Small tables with named rows and columns. After each table, cells are looked up by row and column.

kunofig:
|  | ramufug | zafo | mem | zepuza | kom | piz | gula | rosilif | bos |
|---|---|---|---|---|---|---|---|---|---|
| pok | 41 | 67 | 43 | 34 | 33 | 42 | 31 | 37 | 49 |
| vol | 60 | 49 | 39 | 23 | 41 | 64 | 45 | 22 | 46 |
| petege | 28 | 72 | 47 | 71 | 47 | 31 | 33 | 70 | 43 |
| seli | 58 | 24 | 60 | 27 | 43 | 49 | 63 | 30 | 64 |
| dis | 22 | 73 | 52 | 64 | 38 | 21 | 30 | 67 | 50 |
| ven | 58 | 52 | 35 | 41 | 51 | 67 | 45 | 37 | 38 |
| gadudu | 47 | 72 | 33 | 37 | 39 | 55 | 28 | 36 | 38 |
| bik | 42 | 37 | 61 | 57 | 50 | 36 | 58 | 59 | 58 |
| mabamo | 47 | 53 | 43 | 56 | 52 | 52 | 45 | 54 | 42 |
| ferinef | 36 | 41 | 67 | 23 | 25 | 21 | 48 | 34 | 74 |
| dadelur | 49 | 38 | 53 | 61 | 57 | 49 | 58 | 59 | 49 |
| gar | 59 | 63 | 25 | 42 | 52 | 76 | 37 | 35 | 29 |

bos of vol = 46
zepuza of bik = 57
gula of seli = 63
zepuza of vol = 23
zepuza of gadudu = 37
rosilif of seli = 30
zepuza of ven = 41
mem of dis = 52
zafo of gadudu = 72
gula of petege = 33
mem of bik = 61
kom of seli = 43
zepuza of mabamo = 56
bos of gar = 29
kom of petege = 47
gula of ferinef = 48
zepuza of gar = 42
gula of gar = 37
mem of seli = 60
bos of mabamo = 42
Row with the largest gula: seli

ded:
         keza  disa  lafem
pemasis   135   244    232
zof        85   227    217
lek       190   248    217
fuginad    75   148     36

What is the keza of zof in ded? 85
What is the keza of lek in ded? 190
What is the lafem of zof in ded? 217
What is the keza of pemasis in ded? 135
What is the lafem of lek in ded? 217
What is the disa of lek in ded? 248
What is the lafem of fuginad in ded? 36
What is the disa of zof in ded? 227
What is the disa of pemasis in ded? 244
What is the disa of fuginad in ded? 148
What is the lafem of pemasis in ded? 232
What is the keza of fuginad in ded? 75
Which row has the largest keza? lek

tasafe.tsv
	viruseb	gupil	meze	pez	notusul	lefenan	nubolus	suf
gino	118	148	147	161	209	142	90	105
rif	157	93	116	159	186	155	82	115
vira	159	74	197	126	119	143	178	159
tuzined	170	8	214	117	142	152	150	165
met	170	79	200	140	123	156	179	164
zovura	124	51	111	112	204	131	89	86
bebote	154	40	209	111	143	97	186	189
nebis	119	130	115	173	131	164	74	77
soluz	169	123	117	160	166	88	72	109

What is the gupil of met in tasafe?
79
What is the gupil of zovura in tasafe?
51
What is the gupil of soluz in tasafe?
123
What is the viruseb of vira in tasafe?
159
What is the lefenan of rif in tasafe?
155
What is the pez of tuzined in tasafe?
117
What is the suf of bebote in tasafe?
189
What is the notusul of vira in tasafe?
119
What is the gupil of rif in tasafe?
93
What is the suf of met in tasafe?
164
What is the notusul of tuzined in tasafe?
142
What is the suf of vira in tasafe?
159
What is the lefenan of bebote in tasafe?
97
What is the viruseb of zovura in tasafe?
124
What is the notusul of zovura in tasafe?
204
What is the meze of nebis in tasafe?
115
What is the nubolus of zovura in tasafe?
89
What is the pez of bebote in tasafe?
111
What is the viruseb of nebis in tasafe?
119
What is the viruseb of rif in tasafe?
157

poza =
|  | gozunav | sud | rosu | med | rigimim | gile | ragupo |
|---|---|---|---|---|---|---|---|
| tivav | -18.38 | -56.59 | 38.92 | -18.38 | 19.82 | 19.82 | -75.69 |
| bevelop | 0.72 | -56.59 | -37.49 | -18.38 | 77.13 | 19.82 | -75.69 |
| zafitem | -37.49 | -56.59 | -37.49 | 0.72 | 0.72 | -37.49 | -56.59 |

zafitem, ragupo: -56.59
bevelop, ragupo: -75.69
zafitem, med: 0.72
tivav, gile: 19.82
zafitem, gozunav: -37.49
bevelop, gozunav: 0.72
bevelop, rosu: -37.49
bevelop, med: -18.38
tivav, sud: -56.59
tivav, med: -18.38
bevelop, rigimim: 77.13
tivav, gozunav: -18.38
Row with the largest ragupo: zafitem

mit.tsv
	vud	sekag	mutoma	mene	sativov	pif	ragur	rivo	ketumon
pinob	200	64	133	104	118	43	124	65	69
sur	90	150	111	98	66	131	122	149	145
befad	123	98	153	137	128	109	145	89	113
kir	95	93	139	150	162	130	127	85	108
muni	92	76	101	145	193	127	87	77	83
vepa	72	112	123	143	150	147	117	106	121
sotuno	138	120	143	107	77	95	145	115	124
pur	96	147	90	87	68	123	103	151	134
gudogar	89	144	123	109	79	133	130	139	143

vepa, sekag: 112
gudogar, ketumon: 143
vepa, ragur: 117
befad, mene: 137
gudogar, mutoma: 123
gudogar, vud: 89
sur, pif: 131
gudogar, rivo: 139
befad, ragur: 145
sotuno, mene: 107
pur, ragur: 103
gudogar, pif: 133
muni, ragur: 87
befad, ketumon: 113

ramuvez:
|  | seledu | nak | boka | puni | bozam | bov | zonarev | dademuz | rek |
|---|---|---|---|---|---|---|---|---|---|
| soru | 67 | 55 | 60 | 23 | 64 | 49 | 52 | 29 | 53 |
| nirirov | 60 | 51 | 54 | 32 | 59 | 50 | 49 | 38 | 50 |
| mup | 46 | 40 | 8 | 64 | 56 | 53 | 42 | 44 | 49 |
| lep | 57 | 43 | 60 | 36 | 24 | 14 | 19 | 23 | 48 |
| salatoz | 41 | 47 | 29 | 68 | 55 | 51 | 44 | 63 | 45 |
| ziruz | 37 | 61 | 59 | 47 | 49 | 45 | 80 | 29 | 51 |
| ridapi | 47 | 40 | 12 | 59 | 54 | 52 | 43 | 41 | 49 |
| numu | 35 | 54 | 44 | 61 | 47 | 45 | 63 | 45 | 48 |
| susu | 36 | 29 | 45 | 39 | 32 | 70 | 44 | 74 | 39 |
| gozite | 34 | 29 | 39 | 46 | 35 | 70 | 42 | 79 | 38 |
| kod | 40 | 37 | 43 | 45 | 40 | 59 | 45 | 63 | 42 |
| begimu | 65 | 47 | 59 | 27 | 46 | 33 | 31 | 27 | 50 |
| pogi | 52 | 44 | 55 | 42 | 31 | 26 | 29 | 32 | 47 |

What is the zonarev of lep in ramuvez?
19
What is the nak of nirirov in ramuvez?
51
What is the bov of nirirov in ramuvez?
50
What is the rek of nirirov in ramuvez?
50
What is the rek of mup in ramuvez?
49
What is the dademuz of ridapi in ramuvez?
41
What is the rek of ziruz in ramuvez?
51
What is the nak of pogi in ramuvez?
44
What is the rek of kod in ramuvez?
42
What is the bov of begimu in ramuvez?
33
What is the dademuz of salatoz in ramuvez?
63
What is the bozam of mup in ramuvez?
56
Which row has the largest bozam? soru

